Rows are one point carried round by a steady rotation, each followed by how many ticks it has turned.
The counts run from 0 to 783.
[115 126 116 154 165 111 116 171 126 118 143 106 111 170 133 126 129 142
 135 109  96  84 172 149 135 147 134 102 152 121 169 139  56] => 468
[133 138  59 110 143 153 153 144 159  98 120 119 107 161  99 146 130 134
 100 147 135 143 144 196 138 169 149 130 107  89 128 143 114] => 418
[116 108 141 162 117 120 154  70 158 105 104 134  57 147 142 147 151 145
 159 126 117 115 181 149 142 154 136 114  94 137 135 108 131] => 227
[110 133 147 148 125  99  90 134 136 115 152 179 109 109 179 131  67 118
 139 134 106 131 120 108  90 143 107  85 109 115 170 118  97] => 302
[130 150 154 126 128 135 146 130 131 110 127  99 141  99  90 116 154 146
  96 159 146 151 164 119  75 132 165 143 188 115 142 163  80] => 718
[107 145 132 140  94 125 143  45 149 137 113 146  81  85 159 159 112 123
 135 147 126 147 140 152 127 150 122 117  83 128 125  92 147] => 574
[142 124 133 118 117 174 162 131 149  97 123 115 127 117  89 131 109 125
  91 178  81 142 175 144 102 134 138 128 105  98 173  89 109] => 389
[123 101 129 110 116 107  91 154 160  82 140 160 107 139 166 146  65 112
 114 151 119 131 115 114 103 160 136 138 103  85 158 120  94] => 657
[106 120 106 157 151 126 145 116 117 115 130  92 156 128 146 142 168 133
 105 116 122 134 148 164 149  75 167 126 163  77 179 142  92] => 155
[138 151 152 112 109 152 138 118 189 117 115 140  83 108 104 130  89 100
 122 168 119 141 156 111  84 174 146 161 139 100 101 112 115] => 47
[149 123 155 136 125 155 140 153 177 108 132 147 103 115  85  94 104 102
 125 155 107 166 178 139  77 146 131 111 130 137 163  89 122] => 33
[139 133  59 129 151 166 151 160 149  95 117 120 118 181  92 143 129 129
 121 138 108 139 147 181 140 164 146 119 114 100 155 129 112] => 424
[128 116 126 150 105 117 141  66 140 132 128 111  75 121 145 147 129 122
 145 143 116 117 177 162 154 186 133 131  88 162 140  89 106] => 218
[139 134  79 140 154 172 148 164 143  99 101 106 126 187  89 156 122 129
 153 134  92 126 148 139 138 161 150 140 150 110 163 110 108] => 432
[103 131 113 107 110 123 109 140 159  97  95 154  89 134 133 172  72 153
 154 136 140 149 108 136  99 171 104 116 105 148 156  86 157] => 618
[131 121 119 128 144 114 116 162 163  95 136 142 148 137 136 119 116 104
 116 137 164 180 116 127  95 111 172 156 185  77 140 157  95] => 680
[137 132 139 113 119 173 173 114 165 100 103 105 117 123  92 153 111 128
 105 177  95 131 171 125 111 130 154 164 133  77 135  95 115] => 397
[146 161 110 130 122 145 147 108 112 130 159 108 137  95 110 114 131 117
  78 176 112 140 165 159 110 173 149 120 120 114 142 151  58] => 733
[121 105 138 130 141 115 118 160 170  72 122 152 130 148 140 128 121 122
 118 132 151 163 123 112  89  99 168 146 172  64 148 158 107] => 674
[128 156 131 103 109 144 132 117 189 107 115 150  72 114 111 135 100 113
 106 163 133 139 144 128  86 185 146 147 121  89  91 140 118] => 53
[133 125 108 139 115 146 110 129 123  95 141 159 160  87 138 133 109 104
 107 149 123 192  98 128  88 126 139 102 117 103 204 123 133] => 343
[148 130 161 135 122 159 143 143 181 114 125 143 102 115  88 102  96  96
 132 161 100 159 177 122  77 148 136 130 140 127 148  85 117] => 37
[125 155 120 103 113 142 132 123 186 102 117 156  70 122 111 132 109 118
  99 158 135 140 140 140  88 183 143 135 111  85  94 153 120] => 56
[129 133  99 135 119 132 106 127 128 106 153 163 157  83 149 129 103  98
 102 147 139 197  92 145  93 127 138 101 116  99 186 133 125] => 339
[ 96 164 143 140 148  80 103 150 160 148 135 157 104 118 156 123  75 135
 164 114 166 148 128 138  90 134 108 107 176 145 115 122 101] => 286
[143 116 134 132 109 146 112 140 111  71 125 125 144 117 105 134 145 135
 108 156 118 153 129  91  75 166 163 127 143 122 199 158  96] => 704
[117 130 132 105 137  97 103 174 175 125 146 144 118 135 154 129  40 106
 126 149 137 146 131 143 103 138 121 147 145 107 128  92  84] => 646
[124 155 117 104 116 143 132 125 186 100 117 158  70 125 111 130 110 120
  98 156 135 141 141 143  88 182 143 130 109  83  96 157 121] => 57
[114 185  86 108 128 154 108 151 137 117  99 126 122 139 114 171  95 131
 131 142 120 129  92 104  97 189 146 148 163  97 126 153 103] => 91
[133 116 133 110 110 118 117 129 171 100 132 140  97  74 103 121 124 124
 111 144 189 182 135 162  82 169 136 125 132 153 146 123 152] => 17
[127 145  85 163 132 115 113 109 148 136 124 161  88 154 155 148  96 104
 192 115 137 155 119 149 138 191 122 110 114 159 131 107 127] => 256
[149 136 163 132 120 159 143 137 184 116 121 141  99 114  91 108  91  95
 133 163 100 155 174 115  78 151 139 139 144 120 139  85 116] => 39
[128 131 130 149 127 113 153  91 138 163 136  78 113 110 125 124 136 116
 143 137 138 140 190 183 151 146 141 145 150 175 137  78  91] => 206
[103 181  86 101 125 145 103 153 129 108 101 125 118 136 115 172 107 149
 118 137 128 121  94 114  93 191 141 135 154 101 133 166 103] => 95
[ 97 140 113 116 119 115 107 110 103 115 134  94 133 103 166 175 120 144
  84 142 107  87 121 125 134 148 150 143 130  77 158 153  68] => 136
[ 98 166 117 129 160 135 122 185 119 125 126 107 150 147 116 131 113 152
 109 125  94 112 145 137  99 112 131 103 179  97 170 141  65] => 115
[111 133 131 157 138  99 107 103 125 132 136 100 109 128 176 160 126 115
 145 115 116  80 140 104 150 156 161 160 172  97 132 148  60] => 485
[101 181  85 100 125 141 102 156 127 106 102 125 116 136 116 172 110 153
 115 137 129 119  95 118  93 190 139 131 151 102 136 168 104] => 96
[112 115 142 168 132 118 163  79 172 110  99 138  59 158 138 139 154 145
 170 116 129 127 184 153 139 130 140 115 119 127 122 113 136] => 232
[138 110 147 124 108 126 122 108 172 103 117 130 111  69 115 147 116 112
 141 142 184 183 123 122  93 152 150 161 161 140 145 103 162] => 8
[123 147  98 122 145 147 132 154 143 112  93  86 115 165 100 178 116 145
 158 130 123 104 136 116 134 181 153 173 182 122 131 122  99] => 442
[ 92 121 142 108 127 115 118 167 173  84  93 155  86 147 123 154  85 175
 147 127 142 141 132 137  84 133 106 105 125 134 159  98 151] => 626
[145 130  97 125 133 119 103 158 141 107 151 135 160 124 136 119 109  88
 109 148 161 187 104 134 100 147 170 154 169 100 153 155  83] => 687
[117 107 101 139 102 127 126  80  96 105 114  80 128  99 134 174 174 147
 120 129 140 132 133 152 149 165 157 138 124 153 192 124 121] => 180
[124 130 134 152 133 114 158  97 138 159 129  76 117 114 118 121 147 125
 143 131 142 143 193 185 148 131 142 141 161 173 143  83  96] => 203
[118 146 110 169 151 111 154  98 179 146 115 144  83 160 144 130 123 112
 187 111 154 159 159 172 147 132 139 128 152 133  94 109 125] => 243
[101 132 150 110 148 102 122 185 187 115 120 143 108 148 131 125  63 143
 140 131 147 149 147 148  88 104 113 127 166 117 133  92 110] => 637
[ 92 118 113 133 130 117 125 110 109  93 128 103 129 118 159 162 162 158
  81 124 117 101 136 148 136 110 156 117 125  67 177 167  88] => 145
[ 96 138 114 116 119 115 108 108 103 111 133  96 131 104 166 176 126 146
  81 141 110  87 121 128 135 147 150 140 128  76 160 155  70] => 137
[ 94 164 148 142 149  83 106 149 162 144 127 155 101 124 152 126  81 141
 171 111 167 148 131 132  88 130 111 108 182 146 115 124 107] => 284
[115 160 147 158 109 126 151  56 144 171 129 124 110  76 152 134 104 101
 146 147 115 154 163 150 128 126 124 127 128 144 129  68 117] => 564
